In the data rows, the value 50 means zero.
Here are some points, one per row:
60|56|70|39|60|58|54|55|62|52|74|51|24|40|43|58|57|57|46|49|36|62|56|42|69|83|48|39|55|58|53|51
62|65|56|32|51|52|36|66|53|66|69|61|58|60|42|40|46|22|49|38|52|41|59|63|49|54|63|58|51|47|50|37
47|48|58|52|52|35|52|59|49|58|36|52|52|47|56|45|49|61|43|53|66|62|61|67|48|54|45|53|55|74|56|69
48|46|49|60|40|50|63|53|53|38|60|43|52|52|31|49|41|46|69|74|48|51|58|43|56|38|40|34|35|54|53|35
52|71|56|34|51|66|50|38|31|56|45|64|45|54|34|50|56|63|46|56|45|39|59|48|45|49|43|63|40|67|54|69
67|44|63|28|61|39|43|40|59|46|63|46|61|45|57|42|51|50|67|46|43|59|39|44|44|57|68|33|64|58|42|64
56|39|45|44|53|45|48|24|56|59|39|39|45|47|41|60|47|25|29|43|55|36|53|51|38|42|35|43|36|60|46|49
30|40|47|47|56|51|63|41|60|50|58|45|69|31|33|58|36|45|79|41|64|54|57|34|26|58|49|50|37|40|34|65
44|61|56|54|61|54|33|52|46|48|55|36|38|49|51|56|55|32|51|65|45|51|35|60|63|37|40|34|54|29|50|66
47|43|40|56|53|42|52|43|46|38|37|52|54|62|56|51|60|57|50|40|50|44|48|52|31|49|43|35|54|45|44|49
65|53|46|72|53|57|49|36|40|52|60|51|49|48|57|47|55|31|54|58|49|46|54|43|50|51|52|46|41|57|53|44
33|53|52|51|33|37|71|42|54|63|63|54|48|64|55|50|53|87|40|34|51|39|40|43|61|59|51|51|47|37|55|43
35|31|50|71|44|46|51|45|36|50|64|68|68|45|53|55|45|42|31|43|33|64|42|53|71|50|41|33|34|58|52|48
67|40|60|47|45|59|58|41|50|35|45|55|48|49|54|43|51|34|52|35|53|42|48|51|61|42|61|62|56|58|53|40
46|46|59|42|32|42|44|52|52|40|57|55|50|56|53|51|72|38|53|63|45|31|57|57|51|63|46|60|61|61|41|60
44|42|68|42|52|40|56|27|51|62|50|41|40|61|43|57|42|51|68|54|40|40|49|65|65|36|44|42|60|49|58|40
66|51|47|53|69|54|58|56|41|62|51|62|36|48|56|59|59|38|38|33|38|54|65|38|48|46|32|37|59|30|41|71
53|58|32|42|66|41|48|45|44|59|28|47|57|49|48|51|48|59|43|50|45|42|31|54|46|54|56|41|55|56|62|41
40|42|50|47|38|34|67|59|38|40|61|33|53|43|33|28|65|35|48|42|44|48|37|66|36|50|52|49|42|52|81|65
44|32|57|48|45|64|35|46|52|53|41|51|67|57|52|79|51|57|47|63|57|62|48|63|57|51|46|63|66|33|46|47
67|50|41|68|57|56|43|43|47|52|52|51|40|53|59|46|50|55|54|48|56|54|54|50|53|53|67|56|46|53|61|53
44|60|39|40|19|49|30|55|33|55|52|34|43|72|53|45|50|59|48|55|63|63|37|47|41|33|32|57|41|48|38|64
51|40|45|55|56|48|64|41|54|48|34|52|51|53|57|54|56|49|53|51|54|49|47|47|61|47|60|48|45|44|50|49
48|46|61|42|40|46|48|44|41|45|57|42|34|39|57|56|46|66|57|50|51|45|46|53|58|50|61|66|46|41|35|55
49|50|43|62|48|40|44|44|56|51|52|47|43|54|56|53|50|31|70|52|46|35|52|52|42|51|49|46|44|54|53|47
46|55|44|56|56|39|42|39|44|50|61|32|39|40|49|63|50|45|39|57|36|77|45|47|19|47|59|61|71|60|42|39
51|67|56|46|62|38|52|65|67|57|31|46|71|31|46|42|92|66|57|45|41|58|43|39|44|35|41|53|39|46|53|47
39|61|54|50|53|37|46|62|48|43|42|58|34|49|50|31|35|55|33|65|49|52|63|47|42|39|57|39|55|61|35|24
54|36|27|26|33|67|50|46|41|62|60|47|61|39|46|39|45|70|51|47|47|52|74|36|51|44|48|27|82|46|65|45
23|56|49|36|61|65|36|42|52|36|29|46|57|61|27|42|54|39|47|50|37|60|52|33|70|52|54|46|39|51|56|49
53|52|48|67|44|74|37|36|35|49|42|49|65|37|22|48|67|62|59|50|48|41|55|63|34|59|40|55|65|46|46|35
43|60|47|48|52|62|58|52|52|40|51|58|48|56|55|55|58|46|48|53|80|51|74|59|52|49|52|41|47|67|53|65
38|49|37|75|45|35|57|61|55|44|39|50|42|45|37|38|40|49|40|57|40|49|63|49|56|58|59|49|67|44|34|53
39|61|54|64|36|60|46|59|75|64|62|60|47|38|65|52|62|53|57|67|45|26|45|53|42|52|45|51|59|40|49|59
46|44|43|46|57|49|50|46|52|43|39|50|49|54|67|51|53|46|59|55|53|46|52|49|73|51|59|47|47|50|55|50
53|73|63|59|41|45|53|28|65|41|53|62|69|79|49|50|60|61|42|63|35|48|68|47|44|46|46|55|37|48|39|44
45|42|41|48|49|54|44|61|64|67|50|58|50|48|51|49|61|46|52|63|54|63|53|57|48|65|63|52|54|67|64|54
38|60|29|36|54|45|46|49|25|58|50|45|45|39|68|45|56|41|74|56|35|56|61|59|66|53|46|61|52|47|31|41
36|63|81|39|45|52|47|47|37|62|54|41|82|51|83|46|30|31|40|44|58|57|65|41|36|56|51|42|51|43|53|48
37|43|43|59|75|71|55|50|51|38|72|55|60|64|36|46|51|53|31|46|42|41|38|38|54|38|66|74|64|51|42|66
58|34|49|32|73|49|51|53|49|49|48|43|45|59|67|59|52|53|35|66|41|57|51|45|39|49|46|56|28|40|33|44
77|49|47|81|61|43|48|54|44|52|55|52|48|56|41|54|30|55|56|51|56|47|53|48|41|55|40|53|44|45|59|53
55|68|47|55|61|63|41|55|72|59|47|31|45|60|39|28|29|45|46|40|48|52|37|64|58|62|28|41|51|44|30|50
56|38|74|60|42|61|55|58|52|68|20|59|56|25|50|28|40|45|55|54|43|55|47|48|47|53|54|69|42|45|28|57
42|56|52|38|40|55|81|48|42|50|37|51|44|46|44|56|43|43|45|61|45|51|44|51|47|89|34|64|36|58|59|47
45|48|57|61|41|42|29|70|53|41|40|36|50|54|44|65|63|59|40|22|53|46|73|43|63|58|38|54|66|67|33|52
60|54|46|42|63|51|48|46|53|52|32|50|54|58|57|46|47|62|48|31|61|46|42|51|64|57|48|50|42|50|52|38
38|46|55|59|48|57|48|51|57|49|45|56|39|35|47|50|46|58|46|48|48|50|55|43|38|42|68|35|38|49|52|37
45|66|46|58|44|70|93|72|39|54|55|49|52|47|66|60|48|45|58|38|36|54|41|47|55|27|52|49|49|62|39|52
44|37|49|54|47|51|38|57|54|54|48|47|48|43|66|56|45|44|34|50|42|30|45|45|41|48|69|50|48|49|54|45
59|52|38|46|41|55|46|48|45|51|35|48|40|53|45|49|42|40|43|48|48|35|47|54|48|49|67|49|44|56|56|49
44|54|44|47|55|61|42|70|60|59|66|49|57|58|55|72|46|56|59|52|55|57|36|45|44|49|37|63|53|86|52|29
29|69|47|40|68|34|41|49|51|45|56|97|51|50|45|53|32|43|54|47|49|57|51|53|39|47|41|69|64|36|77|53
57|38|48|46|45|49|69|30|58|51|61|50|44|71|53|27|57|53|41|63|52|71|42|51|47|48|53|55|63|48|29|49
53|21|60|42|40|61|34|65|56|48|41|60|27|60|54|40|52|47|51|50|41|60|52|27|37|39|22|55|42|40|85|49
41|30|41|61|51|45|50|50|48|52|59|50|60|60|52|34|40|54|59|44|42|47|41|52|61|59|36|45|57|52|53|52
50|40|54|46|48|68|44|62|49|27|54|66|58|40|50|49|52|42|42|58|73|57|34|71|47|57|43|45|59|48|41|40
51|58|78|64|40|36|43|50|35|58|41|55|52|54|33|58|64|26|50|44|64|57|34|28|67|42|59|42|60|53|45|47
46|56|51|57|57|64|79|60|56|62|45|35|44|54|52|58|61|46|41|54|70|53|67|63|51|51|49|55|61|35|58|46
58|45|52|64|57|37|43|43|44|59|68|56|56|35|56|41|62|59|55|32|51|60|56|67|62|36|37|65|38|49|53|34
77|67|46|54|45|47|45|53|52|28|55|25|82|35|64|48|42|53|32|65|38|46|48|41|61|53|41|54|54|43|76|55
56|47|45|49|69|48|45|47|46|42|42|53|44|44|52|49|59|54|80|59|57|51|50|49|60|50|55|48|49|53|53|51
53|42|39|44|41|46|52|57|55|44|48|52|45|56|62|45|41|42|65|42|58|42|51|35|59|52|42|61|42|50|44|42
51|68|58|47|42|50|60|41|52| 9|46|59|34|39|61|45|42|54|54|36|56|55|39|55|40|47|36|42|63|44|45|48
50|53|49|53|41|48|48|44|62|55|53|48|49|51|51|69|61|47|47|61|70|56|55|52|45|67|55|58|47|52|60|58
55|54|24|55|41|46|35|44|44|50|53|66|49|36|54|52|48|55|44|46|54|51|42|34|49|62|51|43|38|52|31|64
61|50|38|67|50|49|53|53|52|38|40|48|48|66|68|51|50|51|60|46|49|61|55|54|51|56|65|55|44|45|65|54
60|47|48|38|43|48|49|50|50|43|29|53|53|43|68|57|42|57|54|51|37|33|47|52|48|40|58|49|61|52|52|54
34|49|49|56|64|43|35|48|48|50|46|39|42|49|55|53|37|58|52|48|55|36|49|53|61|54|51|52|45|50|53|56
Along one direction, these points spread out more than along any other. For each point below, how far along it does it lie, from 0 to 99? 50 is the average, and the first point above lies past it. One standard deviation of the points above along it is 16.
47|45|52|50|52|54|56|46|69|68|41|54|61|63|51|47|42|57|49|57|52|62|55|73|47|39|51|44|54|68|53|75 64
59|45|55|43|49|51|52|76|32|49|46|60|57|72|39|63|60|61|53|47|38|51|44|70|30|63|64|23|37|33|38|42 53
48|32|60|45|67|40|60|58|44|37|55|27|47|52|40|50|46|48|47|35|43|43|62|56|37|50|51|67|54|46|52|45 46
56|52|55|57|51|55|56|45|53|52|53|45|44|65|52|56|44|51|65|34|46|39|37|40|32|44|49|38|59|59|53|50 40
39|66|47|51|51|57|42|51|51|47|57|32|46|48|43|48|43|58|55|41|54|59|51|48|52|45|75|51|34|41|66|48 44
46|42|53|44|80|42|58|58|40|51|72|49|54|39|54|35|62|60|39|71|76|22|44|36|51|45|41|42|44|52|44|43 49
49|51|72|59|42|57|40|37|39|55|54|47|32|29|51|46|43|75|43|51|56|53|43|51|49|48|60|46|44|49|64|51 48
62|50|49|45|40|41|47|57|42|55|55|51|50|80|35|40|50|51|59|56|58|51|50|35|52|51|69|54|51|36|46|49 46
67|44|55|33|42|42|50|64|57|43|61|55|59|37|26|68|28|67|51|56|45|45|59|64|62|32|54|53|35|54|39|63 54
65|55|37|43|38|34|73|52|53|61|41|55|51|36|26|66|43|37|39|61|61|56|40|38|64|43|46|57|71|41|56|44 54
50|51|28|36|29|51|41|41|72|48|64|53|43|31|47|49|62|37|36|31|51|55|50|63|53|42|53|47|35|40|45|45 49
